In the rows, 128 means zero.
The rows of Y fall into 3 groups, which share some directions, and each row is roughly a mix of its group's hidden directions, except some rows that fit no group.
Y (135 x 13):
[[156 129 137 149  90 115  99 141  93 101 145 133 100]
 [130 159 148 101 132 153 137 129 122  93  96 116 169]
 [ 90 130 102 150 114 113 150 131 157  98  90 144 126]
 [111 117 130 141 133 104  98  87  93  91 151 124 136]
 [119 166  88 135 123 155 159 144 109  95 137 112 132]
 [176 153 145 153 105 150 111 158 138 147 124 147 118]
 [123 171 121 122  89 105 125 137 131 110 113 132  80]
 [ 96  91 157 101 128  99 103 136 104 119 125 100 134]
 [ 81 118 106 129 152 121 133 121 164 142 135 126  84]
 [115 126 127  98  97 155 157 142 106 121 143 167 158]
 [170 113 109 114 174 123 169 142 136 138 120 122 144]
 [116 108  91 162 113 138 102 123  80 126 134 111 145]
 [ 89 102 112 154 135 154 113  87 120 135 160 121 133]
 [151 142  95 127 145 120 144 145 177 152 123 121  93]
 [149 147  80 117 116  93 134 120 145 118 129  96  98]
 [ 95 158  91 128 122 139 170  97 151 121 114 124 123]
 [122 140 141 132 162 129 106 141 132 152  98 118 185]
 [122 146 152 105 100 135 136 152 151 149  84  99 148]
 [129 147 135  75 124 159 149 110 139  96 154 127 112]
 [113 140 148 142 166 120 144 112  96 100 117 170 109]
 [134 112 120  78 109 142 161 100 109 158 137 149 126]
 [119 113 161  71 136 138 113 135 126 154 103 145 109]
 [111 151 158  75 143 137 145 129 143 156 102 137 141]
 [143 144 149 117 134 146 145 136 108 148 194 128 122]
 [121 112 111 142 139 136 125  94 151  69 138 101 120]
 [161 174 159 142 118 112 124 144 105 103 128 123 157]
 [124 105 144 126 122  97  97 111 143 172  93 116 150]
 [120 144  95 157 138 174 116 108 168 128 122 111 122]
 [130 107  83 104 167 148 117 134 120 148 165 128 133]
 [150 113 129 116 166 150 129 166 127 140 134 170 157]
 [143 133 119  91  90  94 105 135 132 120 127  88 149]
 [126 125 117 171  93 142 132 134 123 113 128 108  74]
 [159 133 119 142  76 139 121 123  96 100 151 128 151]
 [115 146 131 114 155 145 138 117 108 171 129 147 178]
 [145 129 163 122 104 126 134 139 140 117 192 109 121]
 [138 122 103 163 132 133 113  99 108 128 175 140 161]
 [116  85 143 175 162 119 130 129 134 112 127 105 106]
 [ 96 127 130 127 127 164 125 115 148 177 107  95 140]
 [106 129 108  89 170 139 107 118 113 108 117 124 165]
 [125 142 106  98 154 142 183 130 136 153 100 129 130]
 [ 68 121 150 147 133 141 145 125 140 131  97 111 103]
 [145 126 151 167 119 117 119 156 165 134 143 103 164]
 [134 141 149  91 153 133 157 159 135 154  93 149 136]
 [ 79 165 148 106 150 136 138 153 125 102 115 118 118]
 [133 164 144 100 109 126 111 160 119 122 165 163 146]
 [108  96  91 132 131 142 105 151  85 153 110 134 138]
 [129 161 143 159 142 123 157 149 155 166 113 154 115]
 [116 115  77 118 164 124 151 108 135 133 159 141 104]
 [132 163 102 147 118 132 153 125 124 114 176 110  94]
 [119 142 126 137  97  89 164 133 154 153 134 149  95]
 [134 138 114 104 109 139 141  96 187 116 137 103 140]
 [148 124 140 183 105 117 100 129 157 129 106 110 109]
 [116 160 121 144 104 142 145 166 121 125  74 121 133]
 [132 145 147 105 134 143 161 155 173 113 104 150 106]
 [108 140  82 103 128 110 158 123 102 140 164 141 141]
 [146 135 155 101 161  98 104 135 134 103 170 134 141]
 [114 140 107 152 101 119 112  85 141  90 151 121 151]
 [135 173 148 148  97 129 137 117  87 106 149 111 125]
 [158 120 131 178 128 128 122 165 146 157 108 105 134]
 [138 147 141 138 107 115 135 146  95  91 128 167  91]
 [142 108 139 132 108 114 106 104 114 126 168 123 181]
 [111 108 154 135  86 119 118 146  89 110 120  91 138]
 [121  87 113 150 148 122  86 112 148 138 107  94 119]
 [143 111 133 125 146 116  83 117 112 136 119 117 185]
 [146 151 115 134 164 121 118 116 174 116 132 153  89]
 [141 138 150 106 178 133  93 118 123 147 123  88 135]
 [117 111  92 166 101 154 163 148 112 133 139 111 140]
 [154 113  97 134 109 131 142 101 180 123 143 144 103]
 [115 115  97 130 179 150 115 132 114  90 116 104 136]
 [133 110 122 131 115  96  70 129 145 126 160 105 112]
 [170 110 156 117 129 109  99 149 130 112 164 101 117]
 [115 126 159 101 141 123 112 168 117 121 103  90 158]
 [116 104 101 130 177 145 106 146 140 128  98 104 107]
 [160 116 124  89 124 161 154 118 101 109  94 123 118]
 [114 159 132 122 167 141 130 149 137 149  77 132 105]
 [153 153 152 135 148 174 123 150 145  96 109 108 127]
 [126 139 157 145 100 150 124 138 109 119 172  92 102]
 [ 92 137 123 115  96 136 166 105 121 138  97 154 104]
 [145 159 156 120 119 120  86 145 106 140 125 162  98]
 [146  88 150 104 130 119 113 101 163 145 157 153 134]
 [129 141 178 129 103 117 134 156 146 133 109 110  86]
 [111 136 122 104 104 100  92 122 103 135 125  96  87]
 [122 131 128 173 141 124 105 114 118  97 114  80 106]
 [153 134  96 155 119 157 186 123 125 115 122 121 134]
 [135 133 124 110 183 166 122 155 146 114 113 112 109]
 [113 116  91 113 158 142 146 170 126 129 104 158 148]
 [141 123 103  90 164 130 138 129 163 155 160 137 146]
 [129 125 112 100 113 137 125  71 126 121 131 153  87]
 [144 129 155 142 108 115 143 167 181 130 123 109 112]
 [164 127 168 176 115 133 105 141 152 141 114 125 132]
 [117 108  83 116 148 127 155 136  94 137 109 151 159]
 [159 150 121 114 106 136 142 174 166 148 122 148 114]
 [136 131  98 121 166 100 146 138 164 136 126 127  84]
 [164 107 110 156 140  85 122 138 136 137  99 159 120]
 [163 123 155 108 130 118 117 113  88 171 130 146 109]
 [102 110 142 112 100 121 112 110  84  99 142 120 161]
 [137  95  69 133 128 116 145 111 136 120 127 157 153]
 [132 126 113 150  94 136 152 148 185 128 108 142 114]
 [119 144 109  97 128  94 163 118 139  84 124 140 154]
 [136 128  88 126 121 162 163 103 135 146 155 148 100]
 [128 121 163 121 103 141 111 133  95 110 140 156 175]
 [137 123 129 158 131  69 119 136 135  95 125 159 113]
 [144 129 170  93 165 125 134 120 169 119 136 139 109]
 [102 161 117 151 138 162 162  98 137 142  98 131 116]
 [108 140 151  86 110 123 151 124  85 114 134 162 122]
 [153 130 158 127 128 154 100 130 115 149 164 120  82]
 [102 130 133  87 131 116 165 143 111 114 111 173 136]
 [ 96 141 169 157 126 140 110 121 101 120 114 154  95]
 [124 112 122  98 118 145 130  90 118  83 152 134 164]
 [ 89 118 139 120 165 139 132 100 117 121 143 169 158]
 [126 154 127 131 148 163 141 166 138 101  86 114 113]
 [110 124 111 134  82 136 151 132 139  85 158 151 145]
 [121 131  94 139 180 134  90 130 108 107 104 123 136]
 [131 128 158 112  79 139 149 117 142 154 111 122  88]
 [146 138 152 171 110 131 121 106 150  94 139  99 101]
 [133 102 145 158  87 144 144 143  96 102 120  97 131]
 [114 152 124 134 126 102 148 160 136 157  74 132 145]
 [108 160 126 162 111 112 153 141 106  95  90 120 135]
 [112 100 109 171 115 145 107 138  85 102 113 125 120]
 [124 164 111 121 161 128 162 133 103  88 158 127 127]
 [149  99 127 151  84 134  93 101 125 118 130  97 112]
 [187 118 125 126 108 106 116 157 145 119 136 102 150]
 [121 131 146  93 160 110 159 113 160  92 134 146 115]
 [145 128 116 112 166 123 148 109 113 111 148 171 166]
 [154 156 168 165  93 129 131 115 132 103 145 120 115]
 [149 173 145 151 148 123 114 128 165 147  94 133 111]
 [102 110 165 127 145 148 119 133  86 132 136 172 124]
 [ 84 154 131 151 110 131 118 112 133 110 134 161  87]
 [115 124 142 105 105 145 175 168 104 146 125 110 114]
 [105 140 116 144 116 123 145 166  85 141 116 146  89]
 [ 91 149 166 121 123 112 115 137 151  90 129 111 158]
 [128 143 114 164 147 165 136 152  89 158 128 114 110]
 [145 136 109 116 146 136 107  83 181 122 135 144 121]
 [126 104 134 159 147 126  84 105 131 115 106  84 123]
 [127 139 123 156 106 106 121  92 111  73 132 114 142]]

Here is one row from each group, named. Which group is each of the other rows in?
[128 140 148 114 151  92 128 122  95 152 104 173 136] | U
[150 162 165 128 130 128 126 136 101 150 164 127  90] | B
[135 173 129 141  81 139 104 127 132 118 141 167 116] | G

[160 129 107 105 120 103 121 162 160 150 124  97 103] | G
[138  97 120 105  92 155 144 162  90 141 147 126 127] | G
[122  98 127 122  89 132 126 163 167 138 130  87 136] | G
[ 95 142 113 129 122 139 143 103 167 145 100  86 141] | G
[100 138 181 126 122 125 104 146 111 138  93 129  99] | G
[118 147 157 105 130 132 165 142 138 174 126 141 163] | U
[ 94 145 158 125 106 130 132 126  67 122 131 125 107] | U
[115 105 119 121 119 132 126 165 135 161  77 156 141] | B
[126 117 135 151 121 135 141 157  84 103 129 178 140] | B
[141 114 114 128 141  90 107 126 177  94 100 138 129] | U
[123 155 121 141 161 128 137 163 168 100 133 126  93] | U
